In the data rows, the value 50 means zero.
Here are some points:
tensor([47, 57, 56, 52, 52, 46, 56, 52, 47, 57, 48, 66, 47, 50, 66, 81])
tensor([46, 59, 70, 52, 59, 44, 57, 54, 45, 60, 47, 70, 46, 49, 39, 54])
tensor([38, 43, 49, 49, 54, 56, 56, 67, 30, 74, 49, 49, 46, 35, 68, 67])
tensor([61, 49, 56, 51, 54, 46, 44, 37, 46, 30, 50, 46, 53, 65, 67, 53])
tensor([42, 44, 37, 49, 62, 55, 54, 62, 58, 66, 50, 47, 48, 40, 47, 43])
tensor([51, 63, 46, 53, 47, 41, 55, 47, 52, 50, 47, 72, 48, 55, 72, 49])
tensor([39, 40, 50, 48, 58, 58, 55, 67, 43, 73, 50, 43, 47, 35, 54, 51])
tensor([55, 74, 37, 51, 30, 45, 44, 30, 52, 26, 54, 57, 57, 50, 57, 53])
tensor([54, 67, 61, 51, 39, 44, 48, 37, 57, 36, 51, 61, 53, 53, 37, 37])
tensor([48, 45, 47, 50, 57, 50, 54, 57, 39, 59, 48, 53, 47, 50, 53, 31])
tensor([47, 56, 61, 51, 60, 48, 55, 53, 27, 57, 49, 61, 48, 47, 49, 53])
tensor([49, 61, 52, 50, 34, 50, 48, 44, 45, 43, 52, 52, 53, 45, 52, 44])
tensor([59, 52, 48, 49, 60, 49, 41, 35, 40, 27, 53, 40, 55, 58, 31, 52])
tensor([54, 48, 44, 50, 68, 50, 46, 45, 43, 41, 51, 44, 52, 54, 60, 45])
tensor([45, 55, 53, 50, 52, 51, 52, 53, 39, 55, 51, 53, 50, 42, 46, 53])
tensor([49, 54, 40, 48, 70, 54, 45, 45, 44, 42, 54, 40, 55, 43, 50, 45])
tensor([50, 59, 54, 52, 46, 44, 54, 49, 66, 51, 48, 66, 48, 53, 47, 41])
tensor([39, 52, 51, 50, 64, 52, 59, 64, 40, 73, 48, 61, 46, 37, 61, 42])
tensor([53, 48, 29, 51, 49, 46, 51, 49, 37, 49, 48, 56, 48, 58, 56, 76])
tensor([59, 63, 69, 53, 45, 38, 50, 36, 51, 34, 48, 69, 50, 66, 53, 36])
tensor([44, 58, 41, 50, 55, 52, 52, 53, 54, 56, 51, 54, 51, 40, 62, 36])
tensor([59, 42, 56, 52, 44, 43, 51, 48, 44, 45, 45, 56, 46, 70, 62, 48])
tensor([47, 41, 35, 48, 43, 57, 47, 55, 51, 53, 52, 35, 51, 44, 55, 55])
tensor([58, 48, 34, 49, 50, 52, 40, 37, 59, 29, 54, 34, 56, 56, 32, 37])
tensor([46, 47, 53, 50, 39, 51, 54, 57, 64, 61, 48, 53, 47, 47, 55, 57])
tensor([36, 52, 54, 49, 32, 56, 57, 65, 45, 74, 51, 54, 48, 30, 58, 65])
tensor([43, 29, 32, 47, 69, 61, 51, 66, 58, 69, 50, 32, 48, 40, 53, 66])
tensor([45, 43, 35, 48, 43, 58, 48, 55, 46, 55, 53, 35, 52, 39, 52, 55])
tensor([61, 60, 55, 52, 63, 42, 45, 33, 52, 27, 50, 55, 53, 65, 48, 33])
tensor([55, 46, 54, 50, 42, 49, 47, 45, 47, 42, 50, 47, 50, 58, 46, 31])
tensor([55, 51, 43, 50, 41, 50, 45, 41, 46, 37, 52, 43, 53, 54, 43, 38])
tensor([51, 51, 56, 51, 63, 47, 52, 49, 43, 50, 49, 56, 49, 54, 45, 49])
tensor([56, 51, 51, 51, 48, 47, 48, 44, 52, 41, 50, 51, 51, 58, 40, 44])
tensor([56, 56, 49, 50, 56, 47, 45, 39, 56, 34, 51, 49, 53, 56, 40, 39])
tensor([46, 47, 48, 50, 51, 50, 55, 58, 55, 62, 48, 55, 47, 47, 63, 51])
tensor([49, 59, 70, 51, 56, 46, 53, 48, 61, 50, 49, 61, 49, 50, 69, 39])
tensor([38, 43, 47, 48, 39, 57, 55, 66, 43, 73, 50, 47, 47, 34, 56, 66])
tensor([48, 37, 60, 51, 57, 49, 57, 63, 56, 67, 45, 56, 43, 56, 54, 50])
tensor([54, 37, 42, 48, 65, 57, 42, 48, 26, 42, 53, 26, 54, 50, 64, 44])
tensor([45, 60, 46, 48, 48, 54, 48, 47, 85, 48, 54, 46, 54, 37, 55, 47])
tensor([43, 46, 53, 49, 21, 56, 52, 58, 44, 61, 51, 44, 50, 39, 65, 41])
tensor([54, 50, 39, 48, 42, 53, 43, 42, 48, 36, 53, 36, 55, 50, 36, 49])
tensor([51, 48, 48, 50, 50, 50, 50, 50, 71, 49, 49, 50, 50, 53, 50, 55])
tensor([52, 55, 49, 49, 65, 51, 45, 43, 44, 39, 53, 44, 54, 48, 44, 47])
tensor([46, 36, 53, 51, 55, 51, 57, 65, 31, 70, 46, 53, 43, 52, 33, 65])
tensor([48, 53, 54, 48, 47, 54, 46, 47, 57, 45, 53, 42, 54, 42, 42, 54])
tensor([51, 60, 58, 51, 36, 47, 50, 44, 57, 44, 50, 57, 51, 51, 43, 42])
tensor([41, 41, 50, 49, 31, 55, 56, 66, 50, 72, 49, 50, 46, 40, 61, 66])
tensor([52, 32, 34, 49, 52, 55, 47, 55, 51, 52, 50, 34, 49, 54, 55, 55])
tensor([45, 44, 53, 49, 59, 54, 53, 59, 44, 62, 49, 47, 48, 44, 47, 65])
tensor([50, 58, 50, 51, 47, 47, 52, 47, 50, 49, 50, 59, 50, 50, 59, 52])
tensor([57, 52, 58, 51, 52, 46, 47, 42, 52, 38, 50, 52, 51, 60, 44, 45])
tensor([40, 47, 75, 49, 62, 55, 54, 62, 66, 68, 50, 49, 48, 37, 49, 45])
tensor([34, 38, 45, 47, 72, 63, 55, 72, 41, 79, 52, 37, 48, 26, 37, 51])
tensor([43, 52, 39, 48, 56, 57, 49, 54, 42, 56, 53, 42, 52, 35, 37, 73])
tensor([43, 40, 56, 49, 41, 54, 55, 63, 48, 68, 49, 48, 46, 43, 44, 44])
tensor([51, 68, 64, 49, 42, 51, 44, 36, 48, 33, 55, 48, 58, 42, 59, 48])
tensor([45, 49, 36, 47, 35, 58, 47, 52, 61, 51, 54, 36, 54, 37, 74, 52])
tensor([44, 43, 56, 49, 60, 55, 52, 60, 26, 62, 50, 44, 49, 41, 44, 57])
tensor([36, 41, 51, 49, 49, 57, 59, 72, 46, 82, 48, 51, 45, 33, 39, 72])
tensor([52, 45, 38, 49, 69, 53, 46, 48, 45, 45, 52, 38, 52, 50, 37, 48])
tensor([46, 49, 53, 47, 58, 58, 45, 50, 34, 48, 55, 34, 55, 38, 58, 64])
tensor([62, 55, 67, 52, 36, 41, 47, 36, 61, 31, 49, 57, 51, 68, 57, 31])
Here are 10 more points, each followed by its number:
tensor([46, 45, 43, 49, 47, 55, 50, 56, 47, 57, 51, 43, 50, 43, 51, 56]) 0
tensor([63, 55, 47, 51, 55, 45, 42, 31, 53, 22, 51, 47, 55, 65, 46, 31]) 1
tensor([47, 48, 46, 48, 50, 56, 47, 51, 38, 49, 53, 38, 53, 41, 67, 54]) 2
tensor([53, 63, 62, 52, 61, 43, 51, 42, 64, 42, 49, 64, 51, 55, 71, 79]) 3
tensor([51, 55, 68, 53, 73, 43, 56, 51, 47, 54, 46, 68, 46, 57, 46, 51]) 4
tensor([48, 60, 49, 52, 48, 45, 55, 50, 67, 54, 48, 67, 48, 50, 29, 45]) 5
tensor([50, 40, 58, 50, 56, 50, 52, 56, 41, 56, 48, 48, 47, 54, 48, 69]) 6
tensor([46, 57, 27, 50, 46, 50, 52, 51, 56, 54, 50, 56, 50, 44, 42, 43]) 7
tensor([47, 49, 47, 53, 61, 43, 61, 61, 62, 69, 44, 73, 42, 56, 73, 52]) 8
tensor([44, 47, 56, 50, 32, 51, 56, 61, 55, 66, 48, 56, 46, 45, 39, 61]) 9
Which of these numbered points is nearest to each point below, looking only along the 5 directions in which the first points spread most? Its number follows each.
tensor([52, 70, 58, 52, 47, 44, 50, 39, 65, 40, 51, 65, 53, 50, 41, 55]) > 5
tensor([64, 54, 51, 52, 44, 42, 44, 32, 52, 24, 50, 51, 53, 69, 30, 32]) > 1
tensor([52, 47, 52, 50, 48, 51, 48, 48, 58, 46, 50, 45, 51, 53, 45, 48]) > 7
tensor([52, 65, 63, 51, 41, 45, 50, 41, 57, 41, 50, 62, 52, 52, 62, 62]) > 3
tensor([35, 60, 59, 49, 45, 54, 59, 63, 61, 73, 51, 61, 48, 28, 49, 62]) > 9
tensor([40, 58, 20, 50, 56, 52, 56, 58, 59, 65, 50, 59, 49, 35, 52, 59]) > 0
tensor([47, 56, 49, 49, 49, 52, 49, 49, 55, 49, 52, 48, 52, 42, 48, 45]) > 7
tensor([40, 60, 57, 49, 39, 53, 55, 57, 47, 63, 51, 57, 50, 33, 48, 57]) > 9
tensor([47, 45, 78, 49, 70, 54, 49, 54, 43, 55, 51, 43, 50, 45, 43, 35]) > 4
tensor([53, 44, 55, 48, 47, 54, 44, 47, 56, 42, 52, 35, 53, 50, 35, 42]) > 7
tensor([53, 45, 38, 48, 45, 55, 43, 45, 49, 40, 53, 33, 54, 50, 33, 35]) > 7
tensor([44, 49, 59, 51, 40, 49, 57, 60, 56, 66, 48, 59, 46, 46, 36, 60]) > 9
tensor([57, 59, 45, 50, 64, 48, 42, 34, 49, 28, 53, 45, 56, 55, 51, 34]) > 1
tensor([57, 54, 52, 53, 45, 40, 53, 45, 50, 45, 46, 68, 46, 66, 68, 60]) > 3
tensor([50, 43, 67, 53, 57, 43, 58, 59, 44, 64, 44, 67, 42, 61, 30, 59]) > 4
tensor([54, 62, 54, 51, 39, 46, 47, 39, 70, 36, 52, 54, 54, 52, 31, 39]) > 5
tensor([59, 71, 54, 51, 76, 44, 42, 28, 48, 21, 54, 54, 57, 55, 53, 28]) > 1
tensor([46, 47, 31, 50, 57, 51, 53, 57, 52, 60, 49, 52, 48, 47, 54, 65]) > 0
tensor([52, 56, 58, 51, 62, 46, 51, 46, 42, 47, 49, 58, 50, 53, 35, 46]) > 4
tensor([46, 50, 59, 51, 59, 47, 58, 59, 55, 65, 47, 64, 45, 50, 64, 56]) > 8
tensor([51, 41, 71, 50, 52, 51, 50, 54, 45, 53, 49, 45, 48, 53, 42, 73]) > 6
tensor([39, 37, 51, 49, 35, 55, 58, 70, 54, 78, 47, 51, 44, 41, 45, 70]) > 9
tensor([56, 30, 55, 49, 60, 54, 45, 51, 30, 46, 50, 30, 50, 59, 69, 55]) > 2
Here are 10 other points, each followed by its number:
tensor([65, 57, 56, 52, 53, 40, 44, 31, 53, 23, 49, 56, 52, 72, 59, 31]) 0
tensor([59, 48, 36, 52, 37, 42, 50, 44, 58, 41, 47, 58, 48, 68, 35, 47]) 1
tensor([40, 46, 43, 49, 55, 54, 56, 65, 53, 71, 49, 53, 46, 38, 63, 62]) 2
tensor([48, 58, 42, 48, 42, 54, 46, 45, 45, 43, 54, 42, 55, 40, 67, 45]) 3
tensor([36, 59, 44, 51, 66, 49, 63, 66, 45, 78, 47, 71, 44, 35, 71, 59]) 4
tensor([52, 42, 43, 50, 60, 51, 48, 51, 61, 50, 50, 43, 49, 54, 48, 51]) 5
tensor([55, 47, 40, 49, 50, 51, 45, 44, 45, 39, 51, 40, 53, 54, 40, 44]) 6
tensor([44, 59, 47, 50, 54, 50, 54, 53, 58, 57, 51, 58, 50, 40, 59, 60]) 7
tensor([43, 25, 33, 48, 36, 60, 52, 69, 44, 72, 49, 33, 46, 44, 60, 69]) 8
tensor([50, 56, 43, 51, 48, 48, 51, 48, 56, 48, 50, 56, 50, 50, 33, 28]) 9
The same question for these:
tensor([40, 44, 69, 48, 56, 59, 52, 63, 40, 67, 52, 40, 50, 33, 64, 57]) > 2
tensor([50, 56, 52, 50, 59, 49, 49, 47, 59, 47, 51, 52, 51, 48, 27, 47]) > 9
tensor([49, 49, 39, 53, 41, 42, 59, 58, 71, 64, 44, 71, 42, 59, 49, 55]) > 7
tensor([56, 43, 63, 48, 50, 54, 42, 44, 32, 37, 53, 32, 54, 54, 45, 62]) > 6
tensor([45, 33, 27, 47, 52, 61, 47, 60, 23, 60, 52, 27, 51, 40, 48, 60]) > 8
tensor([46, 49, 36, 47, 35, 59, 45, 50, 33, 48, 55, 33, 55, 36, 67, 49]) > 3
tensor([52, 45, 64, 50, 50, 51, 49, 50, 60, 49, 50, 45, 50, 53, 45, 42]) > 9
tensor([66, 74, 48, 54, 65, 34, 46, 23, 72, 16, 49, 72, 54, 72, 68, 21]) > 0
tensor([57, 53, 62, 50, 38, 49, 44, 38, 55, 32, 52, 44, 54, 57, 44, 57]) > 1
tensor([53, 64, 43, 52, 47, 44, 50, 40, 62, 39, 50, 62, 52, 54, 49, 55]) > 1
tensor([42, 54, 63, 51, 44, 49, 58, 59, 27, 66, 48, 63, 46, 43, 67, 59]) > 4
tensor([66, 55, 47, 51, 56, 43, 41, 28, 34, 18, 51, 47, 55, 70, 48, 28]) > 0
tensor([58, 39, 51, 49, 44, 52, 43, 44, 33, 37, 51, 33, 52, 60, 43, 67]) > 6
tensor([38, 33, 36, 47, 50, 61, 54, 71, 38, 77, 50, 36, 47, 34, 58, 71]) > 8
tensor([32, 41, 38, 50, 79, 54, 65, 79, 55, 93, 46, 62, 40, 33, 62, 54]) > 4
tensor([38, 48, 45, 48, 52, 58, 54, 63, 43, 69, 52, 45, 49, 31, 59, 63]) > 2
tensor([53, 63, 66, 51, 40, 46, 48, 40, 39, 38, 51, 57, 53, 52, 57, 44]) > 1
tensor([45, 33, 36, 48, 47, 59, 49, 61, 33, 62, 51, 33, 49, 43, 48, 64]) > 8
tensor([49, 67, 49, 49, 36, 51, 45, 39, 44, 37, 55, 49, 57, 40, 51, 39]) > 1
tensor([59, 35, 41, 50, 37, 49, 46, 47, 62, 42, 48, 41, 49, 66, 55, 47]) > 3
tensor([35, 47, 53, 48, 67, 59, 56, 67, 51, 75, 51, 46, 48, 28, 46, 49]) > 2
tensor([46, 56, 41, 50, 78, 51, 51, 51, 52, 53, 51, 52, 51, 43, 57, 51]) > 5
tensor([57, 62, 48, 49, 32, 50, 41, 32, 46, 25, 55, 42, 58, 51, 42, 29]) > 1
